In the rows, 128 means zero.
Each named move below is a turn or a mirror, shown by a few rows before and after it. Which moves, in which order, take the first row of each later pair to the second? The first pair is answered.
k124 (before -> after):
[112 165 130 162 150 122 126 123 171 140 117 100] -> [148 144 109 166 137 127 155 114 175 140 122 106]
[160 102  94 141 139 153 127 115 140 161  90 142] -> [106 131 118 133 158 143  84 129 135 160  86 131]
[132 148 109 122 114 117 139 116 130 119 162 103] -> [116 155 113 122 122 115 128 117 128 118 160 100]
[113 145 126 115 127 131 140 125 121 117 156 114] -> [123 138 121 115 122 133 149 121 123 118 157 118]
k755 (before -> after):
[168 116 131 139 114 166 128 129 141 162  98 151] -> [162 119 139 115  89 148 151 125 119 126 169 135]
[109 122 142 106 133 126 104 142 107 133 132 133] -> [127 110 128 120 136 137 107 135 115 148 107 143]
[130 112 140 119 129 133 100 142 123 142 106 151] -> [157 100 132 116 113 136 123 135 119 133 123 153]
k502 (before -> after):
[134  85 132 103 112 139 138 122  95 138 130 163] -> [115  91 143  95 114 133 126 126  90 133 138 160]
[129 124 126 132 101 143 136 120 113 114 155 123] -> [128 125 125 132  98 145 137 119 111 117 154 125]
[106 155 130 150 148 129 123 133 146 135 100 102] -> [120 149 121 154 146 133 133 130 150 137  93 107]
[126 137 109 125 117 116 135 129 136 118 160 124] -> [131 133 105 127 115 114 142 131 140 117 159 126]
k604 (before -> after):
[135 118 114 124 115 126 147 117 116 126 157 128] -> [110 135 124 126 127 118 133 123 119 123 159 118]
[120 114 133 118 118 124 124 136 133 137 128 142] -> [116 117 132 117 117 125 123 137 133 137 130 139]
[114  93 117  65 115 115 103 140  95 140 126 183] -> [ 95 108 126  61 118 108  98 145  94 132 142 175]
Pairs:
Between the rows of a pair lie two moves.
[144  64 136  77 129 155 105 123  90 156  95 174] -> [137  65 141  63 122 148 106 125  80 144 118 172] => k502 then k755
[160  88 122  86 107 123 164 130  99  97 193 136] -> [ 64 139 161  94 158 114  76 159 105 118 145 124] => k502 then k755
[113 122 149 128 127 115  99 143 127 142 114 137] -> [129 117 136 137 127 121 106 140 140 151  98 137] => k502 then k124
[123 163 155 163 117  80 154 129 126  74 204  93] -> [134 175 143 192 130  81 164 124 152  88 177  85] => k502 then k604
[ 97 148 134  87 119 133 101 150 107 128 134 136] -> [ 99 152 130 106 136 137  95 152 124 144  98 138] => k502 then k124
[158 108 112 125 103 127 156 117 117 120 155 131] -> [164 111 103 149 119 133 151 115 134 140 117 133] => k124 then k502
[ 97 123 155 144 136 136  94 127 115 134 106 151] -> [106 115 151 145 136 137  96 123 119 138  99 158] => k755 then k124
[120 138 140 135 130 133 106 136 134 131 127 137] -> [134 133 136 127 114 129 128 129 130 117 152 133] => k124 then k755
[ 81 167 166 108 135 111  97 145 114 113 145 112] -> [191 102 108 128 111 143 165 116 129 137 112 148] => k755 then k755
[134  97 163 115 117 129 139 128 109 114 156 133] -> [162  94 143 146 123 136 156 118 134 129 128 135] => k604 then k502
[ 95 124 141 111 122 115 107 138  97 120 139 138] -> [119 110 132 110 107 116 132 131  94 114 152 142] => k124 then k502
[154 108 162  95 121 150 156  84 119 140 142 145] -> [105 129 184  93 144 144 109 100 119 147 123 141] => k502 then k755
[113 135 141 131 141 132 117 136 140 143 112 127] -> [110 129 144 121 140 130 110 136 130 143 118 132] => k604 then k502
[125 179 123 170 125 133 150 118 168 123 123 111] -> [108 182 127 168 133 134 126 121 167 130 107 112] => k604 then k124
[ 95 156 135 109 129 125  91 145 106 111 140 100] -> [160 122 100 140 134 153 113 129 129 149  75 129] => k755 then k124
[131 122 133 151 138 150 141 118 146 167  96 115] -> [107 141 149 123 121 129 148 122 124 131 167  95] => k755 then k755
[149 110 100 116 112 123 150 132 121 117 167 112] -> [131 130 107 122 120 116 149 133 126 115 175 100] => k604 then k124
[ 92 141 139 114 113 142 121 132 125 129 143 117] -> [109 129 133 108 103 143 136 125 121 123 157 119] => k124 then k502
[ 82 146 149 132 151 130  54 160 134 143  83 127] -> [107 129 134 138 149 141  61 154 140 156  60 138] => k755 then k124
[154 117 117 136 145 153 109 128 129 132  67 127] -> [116 139 145 100 124 126 118 135 101  82 158 100] => k755 then k755
[111 141 138 133 153 124 117 137 153 117 130 127] -> [129 134 132 127 139 121 141 130 148 107 155 123] => k124 then k755
[132 152 117 158 141 129 135 124 155 135 109 119] -> [107 165 129 145 140 121 123 129 147 121 131 113] => k755 then k124
[147  89 129  83  99 118 125 124  81 104 185 144] -> [100 135 146  92 114 103 103 135  94  96 196 117] => k502 then k604
[119 101 157  94 118 145 115 138 101 129 112 148] -> [117 104 157  99 125 145 108 141 108 136 101 145] => k502 then k124
[ 91 158 154  87 118 108 123 144 120 105 175 110] -> [140 131 134  87  98 115 163 128 120 101 187 115] => k124 then k502
[172  94 144 111  96 120 119 118 143 100 168 143] -> [184 103 132 135 100 120 135 113 162 102 162 136] => k604 then k502
[148 165 128 172 100 144 146 121 163 131  90 124] -> [113 187 149 152  94 124 143 128 144 102 141 103] => k755 then k755
[135 122 129 145 145 142 113 131 142 152  80 135] -> [101 136 146 130 148 130  93 140 131 139  98 127] => k124 then k502
[152 114 135 146 124 140 167 128 136 121  99 148] -> [131 127 142 150 141 139 146 132 141 129  80 145] => k124 then k502
[119 114 135 108 128 128 102 138 112 134 135 134] -> [134 106 129 104 122 128 114 133 112 130 140 135] => k124 then k502
[171 169 101 142  86 122 193 109 120 113 147  80] -> [139 180 123 122  82 110 176 117 104 101 172  73] => k502 then k124
[134 120 129 109 106 116 147 126 110 103 172 121] -> [163 108 110 130 108 126 163 114 127 114 146 128] => k124 then k502
[135 147 110 132 136 146 119 138 143 135 109 142] -> [141 138 108 125 131 146 119 139 138 137 111 148] => k502 then k604
[150 100 154 111  99 125 108 158 109 111 156 152] -> [168 100 143 122  95 126 127 153 117 106 163 150] => k604 then k124
[119 158 122 192 139 126 135 100 189 154  87 119] -> [ 70 184 149 168 139 110 113 114 169 132 128  99] => k755 then k124
[113 130 130 140 144 122 115 132 136 138 104 136] -> [ 97 133 140 126 140 116 111 136 122 125 124 131] => k124 then k502
[117 153  99 141 144 143 135 141 139 153  98 125] -> [ 91 161 118 111 131 129 128 145 113 127 149 113] => k755 then k502
[107 130 108  83 111 139 135 134 123 141 164 115] -> [ 96 143 113  87 120 136 128 142 126 140 160 108] => k502 then k755
[142 118 165 100  97  97 125 103 125  97 172 112] -> [126 143 167 115 105  92 124 104 139  93 170  95] => k502 then k604
[133 134 131 181 166 150 101  97 151 160  68 170] -> [190 102 116 154 111 143 177  77 126 114 158 164] => k124 then k755
[ 97 172 127 105 154 142  80 126 149 145 150 133] -> [119 166 111 127 163 153  92 121 167 157 119 138] => k502 then k124
[138  83 145  71  85 133 142 132  88 140 165 164] -> [ 80 124 159 107 141 134  78 150 120 175  86 158] => k604 then k755
[168  89 126 113 105 131 166 100 144 103 164 125] -> [177  92 115 142 122 140 163 100 169 127 112 129] => k124 then k502
[103 165 134 145 118 107 134 117 137  95 162  96] -> [135 157 115 166 114 113 158 108 153 101 146  99] => k502 then k604
[140 103 130 100 115 159 113 127 117 111 132 145] -> [152 100 123 107 114 159 124 124 126 112 126 147] => k755 then k502
[ 82 175 127 123 118  94 144 131 130  75 216  75] -> [135 153  84 196 164 138 128 123 193 160  56 113] => k755 then k502
[114 142 132 149 161 133 120 155 163 147 106 146] -> [ 88 149 149 131 156 121 108 162 146 134 133 141] => k124 then k502
[114 121 115 152 134 139 129  94 139 124 109 141] -> [ 99 131 123 150 139 137 115  98 136 122 111 139] => k124 then k502
[161  90 118 119 105 128 137 114 121 123 122 149] -> [139  96 132 101 103 119 129 122 108 111 145 145] => k502 then k124
[101 112 147 102 127 125  90 147  96 137 118 160] -> [109 113 136 118 138 129  89 144 110 149  93 162] => k502 then k124
[152 139 128 129 166 127 131 132 169 153 112  95] -> [166 128 122 127 159 131 138 129 167 156 111 100] => k502 then k755
[ 97 145 149 115 129 113 111 151 110 124 126 127] -> [162 108 115 126 110 127 153 133 118 128 118 143] => k755 then k755
[ 91 155 159 116 123 133  87 126 116 102 158 101] -> [ 92 163 150 145 142 141  73 127 141 126 113 101] => k502 then k124
[119 124  98 141 122 152 103 135 141 163 107 132] -> [109 131 109 116 100 134 124 133 122 126 176 114] => k755 then k755
[122 122 181 106 125 143  89 138 100 139 143 141] -> [172 105 152 136 126 159 116 123 122 158 104 152] => k604 then k502
[171 129  97 153 100 123 199 115 149 101 183 120] -> [174 136  87 188 123 133 187 114 178 131 128 120] => k124 then k502
[121 113 146  89 107 114 126 136  92 122 170 125] -> [ 87 134 157  99 131 113  95 145 103 133 144 120] => k502 then k124
[104 153 142 156 134 158 110 119 122 155 120 133] -> [147 132 124 154 110 159 153 105 121 143 146 136] => k502 then k755
[111 148 135 155 129 110 138 120 162 129  81 117] -> [ 84 156 154 126 116  95 128 128 134 106 124 110] => k755 then k502
[119 184 136 152 124 130 113 136 144 141 117 128] -> [159 163 117 154 103 135 154 123 142 132 133 135] => k502 then k755
[136 109 152 106 111 135 129 128  99 128 133 138] -> [152 104 139 122 118 141 136 125 114 140 110 143] => k755 then k502
[146 115 111 141 128 133 180 122 158 120 139 136] -> [120 125 118 152 153 139 140 133 166 142  93 140] => k124 then k755
[135 119 123 149 136 145 121 135 154 162  87 145] -> [ 98 137 143 136 142 136  95 144 144 157  94 139] => k124 then k502
[189 123 118 164  81 148 155 147 139 157 129 143] -> [137 139 140 163 113 150  96 164 140 180  85 152] => k124 then k604
[152 115 127 139 148 152 154 121 148 157  99 108] -> [160 108 125 132 140 150 164 116 143 152 114 108] => k124 then k755
[162 131 100 154 119 126 173 106 150 124 123 119] -> [152 130 111 129 106 117 176 108 130 106 163 115] => k502 then k124
[169 102 110 110 108 141 140 118 115 145 124 155] -> [148 113 117 115 130 144 111 127 119 162  90 160] => k124 then k755
[ 97 178 120 152 143 110 125 143 149 131 120  90] -> [148 154  94 156 123 118 172 128 153 126 133  95] => k502 then k755
[100 150 138 131 138 118 115 135 135 122 121 121] -> [119 145 127 146 143 122 126 131 146 133 104 123] => k502 then k124
[151 147 138 167 154 116 109 161 149 124 169  94] -> [155 143 138 159 150 114 111 160 142 119 177  92] => k124 then k502
[159 133 108 118 113 131 173 137 141 128 151 131] -> [136 142 122 101 114 123 159 141 129 116 172 126] => k502 then k124
[110 125 123 111 105 126 107 127 118 110 134 112] -> [104 127 125 115 112 128  99 130 121 112 127 110] => k124 then k755
[154 147 121 160 158 118 153 105 171 130  89 115] -> [138 150 137 120 131 100 168 107 139  87 170 101] => k604 then k755
[195 119 123 118  87 169 152  97  98 104 144 142] -> [150 136 149  93  86 153 126 110  78  90 174 134] => k502 then k124
[122  71 131  88 120 132 109 127  79 148 131 168] -> [ 75 106 150  91 137 118  85 139  86 137 144 147] => k604 then k604
[140 112 115 128 115 143 149 111 121 121 133 135] -> [123 117 124 115 113 134 141 117 110 114 151 133] => k502 then k124
[106 164 121 156 165 124 100 129 172 144  67 133] -> [ 77 176 137 141 163 114  85 136 160 132  90 123] => k755 then k124
[156  85 123  90 101 140 141 111 124 125 126 150] -> [127 100 140  75 101 124 133 117 114 107 157 136] => k755 then k124
[142  80 130 140 121 143  62 122 105 118 103 172] -> [158  67 124 130 103 141  83 116  96 104 130 171] => k502 then k755
